One vector is turned by the same rotation once a step. Each row is the vector after some number of steps, and that number follows the row.
The counts run from 0 to 462.
-2.40  0.66  0.15 -1.49  0.21 -3.22 -0.07 -0.82 -3.15 -0.30 -3.69 -0.78 -0.35 -1.58 -5.40 -1.24 -1.76  1.30 -0.61  1.26  0.32 -1.67 -1.17  1.21  0.24 -0.38  2.05 -2.25 -1.86  2.64  3.43 -0.64  2.86 -1.21 -1.43  0.37 -1.59 -1.76  3.78 -2.51 -1.80 -1.47 -6.51 -2.59  2.63 -0.14  1.19  0.05 -1.36 -> 142
-1.95  0.59 -1.41  1.08 -1.56 -1.43  1.66  0.34 -1.42  1.33 -0.59  0.10 -3.51 -1.02 -4.60 -0.27 -2.21  2.56  0.24  1.36 -0.12  0.06 -2.42  1.95 -1.37 -1.57  1.63 -0.97 -3.70  1.66  4.76  0.71  3.30  1.01 -1.34  2.01 -0.63  0.07  2.84 -3.20 -1.66 -0.51 -6.92 -1.61  2.26  0.14  1.00  2.20  0.15 -> 84
-1.15  0.51 -1.87  0.82 -1.98 -1.17  0.44  1.51 -0.64  0.26  0.35 -2.11 -0.50 -1.79 -3.53  0.34 -1.56  3.67 -0.71  2.13  1.21 -2.19 -1.08  3.85  2.03 -0.81  1.27 -1.31 -3.59  1.62  5.78  1.40  2.37 -0.59 -1.45  2.18  0.45 -0.28  1.78 -1.37 -1.15 -0.82 -7.06  1.05  2.23  0.26 -0.19  1.80 -3.18 -> 54
-1.80  1.88 -2.45  0.04 -0.79 -1.16  0.43  1.38 -0.63 -1.65  0.91 -1.52 -1.61 -2.27 -3.21  0.92 -0.67  4.42 -0.21  1.13  0.70 -0.72 -1.54  3.53  1.74 -0.77  1.83 -0.05 -4.12  1.23  5.23  2.17  3.10  0.66 -1.05  2.62 -0.94 -0.39  0.55 -2.50 -1.67 -0.45 -6.35 -0.69  3.03 -1.27  1.16  2.41 -1.08 -> 71
-3.60 -0.18 -0.16  0.23 -1.85 -1.94  0.37 -0.10 -1.28  0.96 -1.98 -0.40 -4.40 -1.34 -3.78  0.02 -0.77  3.08 -1.68  0.50  0.80 -1.16 -0.89  1.61 -1.81 -1.92  1.51 -1.08 -3.21  2.20  5.22  0.30  3.39  1.65 -1.32  2.98  0.96 -1.11  3.23 -1.98 -1.07 -0.10 -5.25 -1.85  2.35 -0.23  1.97  2.17 -1.27 -> 362
-2.23  1.11 -0.10 -0.56 -1.66 -1.89  0.93 -1.33 -0.81 -1.66 -0.14 -2.82 -1.84 -0.76 -5.16  0.22 -0.06  5.35 -2.14  0.69 -0.75 -1.69 -0.78  2.59  1.97 -0.43  0.37 -0.44 -1.82  0.53  4.24  2.81  1.60  0.81 -2.19  3.35 -0.36  0.39  1.33 -4.19 -0.40 -0.29 -4.15 -1.76  2.07 -3.14  2.35  3.41 -2.14 -> 27
-2.70  0.91  0.12 -2.08  0.87 -3.12 -0.32 -1.07 -3.12 -1.14 -3.59 -1.08  0.24 -1.82 -5.25 -0.92 -1.71  1.66 -0.98  1.27  0.23 -1.95 -1.08  1.19  0.62  0.02  1.89 -2.31 -1.87  2.47  3.38 -0.20  2.94 -1.32 -1.57  0.16 -1.45 -1.68  3.31 -2.42 -1.79 -1.30 -6.19 -2.71  2.78 -0.57  1.66  0.04 -1.80 -> 141
-2.55  1.03 -0.54 -0.42 -0.28 -2.86  1.35 -0.77 -1.85 -0.28 -2.45  0.47 -2.02 -1.33 -4.00 -1.54 -2.34  1.75 -1.81  0.41  0.05 -1.71 -1.93  0.79 -0.58 -0.65  1.22 -2.06 -2.85  2.15  4.63 -0.28  3.39  0.10 -0.71  0.17  0.25 -0.58  3.59 -1.95 -2.36 -0.74 -7.31 -2.79  3.31  0.76  1.23  0.90 -1.22 -> 80
-2.37 -1.74  0.54 -1.69  0.55 -3.14 -0.39 -0.61 -1.84  0.38 -3.59 -1.66 -1.88 -2.36 -5.40  0.57 -2.55  2.65  0.05  0.43  0.17 -0.69 -1.96  1.89 -0.12 -0.59  1.74 -3.15 -2.92  1.64  2.97 -0.17  1.95 -0.16  0.01  0.67  0.29 -2.41  3.97 -2.77 -0.99 -1.17 -5.92 -2.15  2.98  0.05  2.21 -0.77 -1.45 -> 126
-3.00 -0.65  1.50 -0.58 -1.71 -3.30  1.06 -2.09 -1.17  0.35 -3.75 -1.75 -3.74 -0.43 -5.34 -0.43 -0.91  3.22 -2.02 -0.02 -0.19 -1.68 -0.33  1.41  0.59 -0.50  0.51 -2.21 -1.20  1.41  3.54  0.85  1.11  0.90 -0.95  2.22  0.38 -0.91  4.07 -3.50 -0.77 -0.68 -4.07 -2.54  2.49 -1.23  2.38  2.33 -2.23 -> 297
-0.32  0.43 -1.39  0.42 -0.97 -1.74  1.97 -0.04 -1.34 -0.97 -0.52 -2.02 -1.92 -0.39 -5.68  0.20 -1.88  4.03  1.34  1.41 -0.48  0.26 -2.55  3.03  2.09 -0.11  1.80 -1.35 -3.09 -0.12  2.91  1.73  1.87  0.86 -0.54  1.38 -2.63 -0.03  2.38 -5.10 -0.93 -1.16 -6.08 -0.88  1.76 -1.65  1.62  2.45 -0.43 -> 274
-2.41  0.82 -1.80  0.60 -1.25 -1.84  0.54  1.30 -0.62  0.18 -1.14 -0.70 -3.33 -2.08 -3.22  0.70 -1.08  3.29  0.43  0.22  1.14  0.18 -1.45  3.64  0.44 -1.41  1.89 -0.64 -4.34  1.75  5.15  1.29  2.53  1.31  0.03  2.74 -0.41 -1.60  2.19 -1.62 -1.47 -0.48 -6.56 -0.76  3.47  0.19  0.34  2.52 -1.11 -> 68
-0.59 -0.44 -1.70  0.29 -0.27 -1.30  0.39  1.34 -1.94  0.82 -0.72 -1.17 -0.79 -1.66 -5.00  0.54 -2.58  2.34  1.49  2.48  0.64 -0.63 -2.47  2.81 -0.09 -0.88  2.43 -1.99 -4.14  1.70  3.97 -0.07  3.21 -0.33 -1.25  1.00 -1.11 -0.85  2.72 -2.68 -1.37 -1.41 -7.60 -0.12  1.79  0.55  0.70  0.24 -0.94 -> 396
-2.74 -0.78  0.56 -0.30 -1.62 -2.17  0.17 -0.96 -1.35  0.07 -4.09 -1.42 -3.81 -0.53 -3.70 -0.35 -0.39  4.32 -2.20 -0.41  1.14 -1.21 -0.89  1.45 -0.60 -1.53  2.67 -1.74 -2.62  1.09  4.97 -0.80  2.72  1.77  0.00  1.74  0.42 -1.53  4.02 -2.04  0.52 -0.50 -4.48 -0.96  0.85 -0.42  3.26  2.34 -2.49 -> 236
-2.23 -0.26  1.50 -0.99 -1.24 -3.12  1.61 -2.56 -1.16 -0.68 -2.61 -2.15 -2.32 -0.44 -5.95 -0.65 -1.63  3.79 -2.22 -0.01 -1.35 -1.79 -1.23  1.08  1.08 -0.04 -0.08 -2.30 -1.13  0.52  3.26  1.40  1.01  0.33 -1.25  1.40  0.37 -0.03  3.37 -4.48 -0.64 -0.56 -4.38 -2.89  2.42 -1.78  2.81  2.10 -2.06 -> 295
-1.86  0.43 -1.06  0.56 -2.00 -0.89 -1.04  0.90 -1.77  1.13 -1.54 -2.58 -0.22 -1.58 -4.19  0.27 -0.89  4.16 -0.37  2.32  1.22 -1.52 -0.29  3.97  0.64 -2.17  2.64 -0.32 -2.57  2.08  6.04  0.68  2.49 -0.65 -2.24  3.65 -0.48 -1.16  1.97 -1.07  0.89 -0.89 -5.46  0.91  0.39 -0.45  0.49  1.91 -3.16 -> 178
-1.63 -0.84  0.49 -1.81 -0.20 -2.18  0.20 -1.25 -1.72 -1.05 -1.12 -1.69 -0.15 -1.59 -4.60 -0.25 -2.27  3.74 -3.42  0.84 -0.59 -3.25 -2.10  0.49 -0.16 -0.35  0.81 -3.07 -2.35  0.92  4.79 -0.03  2.91 -0.89 -1.92  0.02  2.52  0.08  2.75 -2.32 -0.93 -0.64 -5.88 -1.99  1.90 -0.35  3.25 -0.34 -2.93 -> 373
-3.03  1.40 -0.13 -1.87  0.14 -3.04  0.37 -1.27 -0.67 -2.42 -1.31 -1.46 -2.07 -2.47 -4.06 -0.01 -1.49  4.56 -1.99 -1.03 -0.73 -0.46 -1.89  2.04  1.49 -0.44  0.22 -0.85 -2.76  0.69  4.24  2.36  1.55  0.89 -0.40  1.79  0.36 -1.27  1.71 -3.01 -1.55 -0.01 -5.16 -3.46  4.27 -1.76  2.35  1.60 -1.08 -> 341
-0.71  1.07 -0.75 -1.30  0.20 -1.47  0.79 -0.83 -2.91 -1.41  0.13 -1.84  0.94 -1.00 -6.40 -0.35 -1.82  3.29 -0.33  2.33 -1.17 -1.39 -2.47  1.41  0.72 -0.24  1.61 -1.23 -2.32  0.84  3.51  1.24  3.21 -1.15 -2.85  1.08 -2.02  0.54  1.46 -4.57 -1.09 -0.89 -6.09 -1.99  1.23 -2.00  2.26  0.73 -0.44 -> 416
-0.69  1.33 -1.50  0.07 -0.56 -1.74  1.57  0.03 -0.36 -0.69  0.66 -1.66 -1.36 -1.88 -4.89  0.20 -2.96  4.47  0.27  0.63 -1.34  0.58 -2.88  3.35  1.60 -0.75  0.13 -0.71 -3.46  0.31  4.43  2.91  1.45  0.39 -0.91  1.89 -0.67 -0.02  1.20 -4.01 -1.24 -0.39 -6.52 -1.85  3.32 -0.92  1.02  1.55 -0.37 -> 337
-4.04  1.80 -0.67 -0.98 -0.76 -3.01  0.16 -0.04 -1.34 -1.25 -2.63 -0.05 -2.97 -2.21 -2.93 -0.55 -0.38  2.58 -2.14  0.01  1.31 -1.81 -0.31  1.92  0.49 -0.81  1.62 -1.05 -2.90  2.49  5.14  0.45  3.11  0.84 -0.47  1.94 -0.10 -1.79  2.70 -0.96 -2.15 -0.42 -5.73 -2.51  3.95 -0.21  1.14  2.22 -1.86 -> 345
-1.45  0.50 -1.74  0.84 -1.97 -1.36  0.49  1.63 -0.55  0.57 -0.56 -1.93 -1.27 -1.73 -3.32  0.39 -1.33  3.42 -0.77  1.89  1.64 -2.15 -0.50  3.88  1.60 -0.92  1.78 -1.43 -3.47  1.84  5.70  1.11  2.38 -0.42 -1.18  2.39  0.67 -0.70  1.99 -0.79 -1.10 -0.90 -6.86  1.00  2.26  0.34 -0.43  2.07 -3.19 -> 53
-1.90  0.90 -0.48 -0.59 -0.38 -1.33  0.24 -0.56 -2.17 -0.30 -0.17 -2.18 -1.02 -1.35 -6.24  0.39 -1.27  4.34  1.01  1.60 -1.10  0.55 -2.02  2.80  0.43 -1.29  1.42  0.13 -2.55  0.69  3.82  2.17  2.14  0.35 -2.41  3.44 -2.32 -0.54  1.26 -4.82 -0.38 -0.69 -4.89 -2.32  1.31 -2.69  2.13  1.73  0.06 -> 150
-1.42 -0.21  0.79 -1.13 -0.96 -2.19  1.16 -2.50 -1.35 -1.33 -2.55 -1.87 -1.76 -0.20 -4.78 -0.91 -1.84  5.65 -2.54 -0.54 -1.26 -0.84 -2.78  0.64  0.20 -0.92  1.32 -1.93 -2.08 -0.28  4.40  0.40  1.90  1.02 -0.77  0.75  0.66  0.04  3.10 -4.01  0.75 -0.27 -4.57 -2.26  0.62 -1.45  4.48  1.49 -1.78 -> 232
-1.74 -1.21  0.51  0.82 -1.85 -2.87  1.22 -0.33 -0.45  2.17 -3.34 -1.48 -2.89 -1.16 -4.83 -0.29 -2.82  2.60 -0.60  0.62  0.33 -1.26 -0.99  3.06  0.61 -1.05  0.61 -2.60 -2.30  1.72  4.33  0.58  0.70 -0.03 -0.18  1.77  1.32 -1.59  4.40 -2.21 -0.60 -0.78 -5.98 -0.78  2.81  0.92  0.26  1.40 -2.98 -> 315
-0.74  0.08  0.35 -0.81 -0.91 -1.94  1.23 -2.26 -1.52 -1.44 -1.67 -1.89 -1.13 -0.21 -5.27 -0.84 -2.09  5.62 -2.41 -0.15 -1.44 -0.71 -3.00  0.82  0.29 -0.94  1.33 -1.54 -2.13 -0.69  4.48  0.55  2.32  0.79 -1.18  0.78  0.49  0.62  2.64 -4.33  0.74 -0.25 -4.90 -2.29  0.32 -1.64  4.11  1.52 -1.67 -> 231
-3.74  1.00  0.01 -1.14 -0.94 -3.38  0.50 -0.98 -2.09 -1.42 -3.91 -1.12 -2.86 -0.69 -4.24 -0.63  0.82  2.42 -1.82  0.57  1.45 -2.50  0.30  1.45  1.81  0.15  2.09 -1.79 -1.77  2.14  3.59  0.24  2.74  0.76 -0.64  1.47 -1.60 -1.62  3.46 -2.65 -1.74 -1.04 -4.74 -1.77  2.91 -1.46  1.84  2.94 -2.38 -> 282
-1.53 -0.32  0.19 -2.01 -0.35 -1.87 -0.10 -1.13 -1.71 -1.54 -0.17 -1.92  0.16 -1.77 -4.37  0.03 -2.00  4.24 -3.27  1.17 -0.53 -3.31 -2.01  0.60  0.13 -0.24  0.76 -2.62 -2.57  0.93  4.83  0.51  3.09 -0.86 -2.57  0.41  2.16  0.48  2.07 -2.25 -0.80 -0.47 -5.83 -1.88  1.53 -0.86  3.52  0.04 -2.81 -> 372
-0.70 -0.32 -1.19 -0.93  0.68 -1.61  0.32  0.14 -1.56 -1.24  0.28 -2.38 -0.62 -2.06 -5.77  1.13 -2.60  4.24  1.33  1.30 -1.05  0.45 -3.55  2.62  0.64 -0.53  1.42 -1.44 -3.90  0.09  3.06  1.59  2.24  0.15 -1.13  1.43 -1.28 -0.80  1.50 -4.65 -0.98 -0.75 -6.16 -1.65  2.15 -1.39  2.68  0.17 -0.06 -> 400
 0.14 -0.35 -0.44 -1.22 -0.65 -1.58  0.59 -1.17 -1.49 -2.27 -0.78 -3.01  0.76 -0.65 -4.51  0.08 -1.73  5.39 -2.57  1.23 -0.33 -2.77 -2.59  1.50  2.18  0.11  1.74 -2.86 -2.53 -0.35  4.52  0.28  2.37 -0.52 -1.36 -0.43  0.55  0.51  2.28 -3.24  0.29 -1.04 -5.76  0.11  0.28 -1.18  3.44  0.85 -3.38 -> 246
-1.89  0.62 -1.66 -1.26  0.14 -1.14 -1.00  1.30 -2.01 -1.57  0.27 -2.80 -0.36 -2.35 -5.09  1.78 -0.37  4.30  0.96  1.92  0.60 -0.63 -1.67  3.54  1.68 -0.37  2.44 -0.50 -3.70  1.17  3.58  1.83  2.86 -0.18 -1.82  2.87 -2.15 -1.39  0.85 -3.25 -1.14 -1.22 -5.66 -0.49  1.84 -2.15  1.78  1.16 -1.11 -> 134
